(in the rows, 128 means zero)
The rows of T fall into several groups, which share some directions, and each row is roughly a mix of its group's hidden directions.
T, 127 rows:
[[114 159 139 105 184 145 110 100 115 136 117  77 146 179]
 [119  95 202  80 126 132  82 130 132 145 144 133 146 147]
 [125 159  60 166 155 115 126 112  94  95 115  98 107 110]
 [ 72 144 107 140 120 135 109 178 124  86 139 179 154 142]
 [152 111 128 135 126  78 119 164  87 147  95 159  77 101]
 [132  82 119 102  85 120 125 151 129 167 132 172  82  92]
 [160 128 125 110 166 103 118  80  81 184  97 129 116 121]
 [177  72 158 122 112 112 154 167 171 138 116 118  98 138]
 [ 60 113 129 100 167 144 154  86 140 125 142 139  84 126]
 [ 99 156 163 150 158 129 148 112 134 159 137 144 187 180]
 [128 103 197  85  80 140 133 141 146 156 154 151 136 136]
 [202 129 130 158 101  91 107 173 111 132 106 120 135 112]
 [104 119  92 173 143 161 109  92 173  80 103 123 136 110]
 [ 94 100 143 100  69 158 116 131 151 151 177 134 100 105]
 [126 147 155 106 125 167 125  87 143  85 127 133 200 140]
 [ 95 132 152 129 139 165 120 105 176 120 148 113 194 162]
 [164  81 139 115 169 102  97  97  87 124  85 142 140 108]
 [155 150 114 100 141  58 118 118 114 137 110  68 143 110]
 [173 146 154 164 186 157 144 104 120 126 171 139 126 156]
 [124 156 142  82 111 127 112 117  71 113 112 145 195 129]
 [123 156 163 110 172 146 179 104 142 103 174 159 143 149]
 [187 115 134 180 177 112 142 119 112 145 155 149  92 121]
 [138 172  69 162 155 114 149  86 101 143 104 141 142 104]
 [ 76 135 119  86  73 141 104 161 140 122  92 118 164 130]
 [122 105 158  87  62 119 119 149 156 149 143 108 164  97]
 [173 115 132  77 144 113 168 107  96 165 115 125  80 132]
 [127 182 121 140  95 124 162 103 165 158 158  74 143 124]
 [105 157 101 197 114 181 132 114 169 129 114 129 131 111]
 [148 152  88 151 172 107 118  83  89 151  89 148 144 107]
 [143 121  73 121 147  83 142 121  78 121 126 169 148  86]
 [137  89 107 144  61 108 121 168 139 124 113 156 107  84]
 [149 145 162 106 141 127 107 136  82  83 127 157  90  75]
 [195 151 136 156  85 122 100 169 113 127 126 113 168 128]
 [ 77 132 143 131 140 205 136 100 140 117 155 148 122 160]
 [163 142 119 123  76  91  98 179 122 138 105 109 175 118]
 [162 105 115 127 125  87 130 167 102 160 100 153  67 109]
 [111 128 125 141 147 173 114  87 171  84 106 138 184 131]
 [186 135 123 145 141  70 112 142  99 147  82  94 130 118]
 [103 140 125 148 173 127 134 122 158 168 134 129 188 182]
 [123 150 144 146 167 148 139 102 165 110 130 104 192 174]
 [153 118 152  49 136  84 141 148  96 125 149 128 119 152]
 [180 153 146 162 197 137 135 102 110 138 150 117 137 157]
 [136 157  65 168 165 131 120 108 117  87 102 101 105 114]
 [ 83 140 119 167 113 182 105 159 155 102 103 170 137 132]
 [166  99 113 128 113  84 145 164 102 150  99 143  70 109]
 [ 86  98 115 116 178 128 155  77 138 127 133 136  71 130]
 [111 118 115 104  77 126 128 141  92 149 161 141  69  85]
 [174  79 150 126  92 115 168 157 162 147 112 113  95 143]
 [159 167 166 143 173 142 158  94 113 122 185 132 137 143]
 [ 80 160 140 140 166 138  79 100 124 115 135 154 183 128]
 [ 86 123 139 138 149 205 137 102 145 114 155 156 114 157]
 [195 120 121 162 174  82 128 118 109 141 105 106 104 124]
 [153  85 132 152 134 127 112  73 120 174  96 105 127  83]
 [ 99 145 107 159  96 157 154 165 173  83 170 132 129 127]
 [129  84 129 104  86  99 110 155 117 163 131 172  88  93]
 [ 53 125 122  81 157 130 154  82 142 119 136 123 106 120]
 [115 102 163  95  64 120 118 137 157 148 143 107 172  98]
 [122 180  59 175 144 115 149 105 112 131 127 140 145 108]
 [159 133 155 164 149 162 159 119 134 118 191 177 121 137]
 [135  88 126  71  95 135  91 146 152 140 159 150 103  87]
 [112 105 106 125  86 126 151 134 161 181 145  89 151 176]
 [148 110 167  91 149 136 142 151 157 172 115 153 174 170]
 [121 158  79 180 188 121 124 107 121 104  92 126 141 132]
 [152 131 137  98 120 113 164 163 151  64 183 117 128 140]
 [128 105 119 175 159 134 139 145 181 142 134 118  58 124]
 [ 96 144 144 158 152 126  66 107 129 125 155 149 189 126]
 [105 184 114 180 180 134 155 110 100 115 134 104 122 146]
 [ 78 141 100 143 126 140 112 175 117  85 119 187 147 138]
 [118 113 196 106 122 141  97 121 146 125 124 190 165 119]
 [186 124 138 107 136 114 144  87 128 182 129  81  99 112]
 [ 90 117 111  86  62  98 115 165 134 128  94 123 141 106]
 [113 101 154 171 129 190 123  98 166 154 150 127  91 122]
 [155  87 110 158  70 121 127 162 145 116 128 168 103  91]
 [ 79 144 127 152 177 139  76 109 138 121 119 169 165 117]
 [136 177 170 103 159 119 167  93 105 120 172 121 147 153]
 [100 144 126 178  98 177 131 111 184 145 160 126 140 105]
 [101 106 101  97  76  84 110 160 130 135  79 116 125 101]
 [132 112 122 167  82  77 158 144 102 161 122 118  78 134]
 [146 159 158 128 181 132 163  67 109 110 150 103 111 141]
 [151 135 156 157 165 146 182  81 122 109 165 157 102 125]
 [163 115 162  78 151 100 126  96  93 171 105 106 109 148]
 [188 140 115 108 180  95 150 109  94 130 124 109  90 147]
 [157 104 132 166  86  90 182 133 136 128 125  84 105 154]
 [133  79 172  71  94  92 109 140 120 148 134 100 149 118]
 [152 136 151 175 152 160 175  86 117 116 166 160 108 121]
 [145 108 140 116 112  88 119 176  86 161 108 149  74 107]
 [155 105 111 134 177 125 150 145 190 139 173 105  98 138]
 [183 136 132 101 176  90 147 104  96 133 127  99  94 156]
 [134  85 120 129 133  92  89 104  89 147  94 137 169  81]
 [124 175  93 166 125 114 132  80 130 163 133 116 174  92]
 [116 147 141 154 129 171 125  85 139  71  86 128 172 130]
 [177 107 108 100 153  77 147 100  84 155 133 116 112 101]
 [167 131 135  83 163  73 128 132  83 127 117 103 112 164]
 [101 186 119 154 102 174 154 142 175 138 143 116 108 153]
 [153  85 115 135 166 101  92 110  82 121  87 152 146  95]
 [ 80 154 146 100  69 175 115 142 131 116 153 128 164 133]
 [133 101 163 117 145 141 115 121 188 141 113 166 187 153]
 [103 135 150 129  67 149 137 118 180 156 159 104 158 101]
 [135  90  98 145  71 116  92 184 134 147  99 144 126 114]
 [ 54 151 140  90 117 183 122 112 136 116 128 111 148 147]
 [ 61 148 133  73 103 159 121 120 142 108 112 103 156 146]
 [121 147 148 133 129 163 130  82 141  74 105 135 194 136]
 [206 114 127 184 121 120 112 168 118 139 119 150 130 138]
 [107 104 152  81  89 147 103 134 155 158 187 145 114 109]
 [136 121  98 128  91  97 130 141  77 145 119 145  65  90]
 [ 97 122 143 136 159 194 145  87 141 109 158 147  96 157]
 [ 80 107 122 132  88 186 121 159 152 127 133 179 138 143]
 [139  89 111 135 180 113 106 135  76  99  88 162 106 135]
 [117 108 167  59 127  89 122 158  97 117 151 136 133 166]
 [117 197  87 160 107 122 165 112 150 142 153  97 144 123]
 [140 152 159 131 146 131 177 112 133 114 202 168 136 114]
 [119 187 104 148  98 111 159 117 153 156 164  76 135 130]
 [ 63 136 134  93  83 181 117 133 149 107 147 132 145 140]
 [141 106 187  74 120 125 130 153 144 165 157 160 156 144]
 [118 133 149 132 155 154 122 100 182 111 137 122 198 162]
 [170 117 113 153 108  90 167 124 110 127  60 130 151 156]
 [ 90 154  98 160  96 152 156 159 166  97 176 142 134 123]
 [195 111 131 170 149  85 137 122 106 140 143 133  84 105]
 [143 116 115 116  98  98 125 149  80 148 122 158  66  85]
 [119 139 132 126 125 137  97 108 108 210  72 121 113 134]
 [185 119 114 134 119  50 127 161 118 143 110 128 134 102]
 [120 151 100 183 163 134 118  90 127  80  81 139 146 120]
 [184 137 123 146 146  70 115 145 101 150  83  96 137 114]
 [113 143 140  89 104  72 179 123 124 121 163 149 136  83]
 [187 137 124 141 147  70 114 143  99 149  86  93 136 121]
 [127 148 139  84 104 107 109 113  79 115 125 141 202 132]
 [135 156  87 166 157 117 113  79 104 157 104 145 162  92]]
Here is one row of each group, with its name. Which group are the others in?
[126  93 170  80  71 145 127 149 145 151 166 131 107 115] -> L
[ 91  93 196 111 111 148  80 137 148 129 143 133 153 147] -> B
[109 120 103  83 101  91  80 165 135 137  89  88 142 126] -> H

[110 179 132 155 184 120 129 104 104 130 121 141 182 161] -> L
[ 83 127 105  77  83 110  98 160 144 131  97 105 161 124] -> H
[156 151 155 162 183 164 149 103 120 128 181 146 129 149] -> H
[135  84 111 157  81 148 119 174 158 118 124 182 113 112] -> H
[205 112 121 163 123  73 127 157 118 137 120 138 117 108] -> H
[118  84 170  98 133 145 133 166 128  79 131 143  93 171] -> B
[112 158 151 112 210 148 123 126 122 144 123 120 151 175] -> H
[151 116 136 155 118 148 110  85 145 178  71  93 130  98] -> B
[166 133 123 145 105  81 170 131  80 138  75 129 139 154] -> L
[122 130 132 135 184 171  86 131 121 145  98 103 125 188] -> H
[143 105 141 164 123 177 134 149 152 113 175 188 106 135] -> H
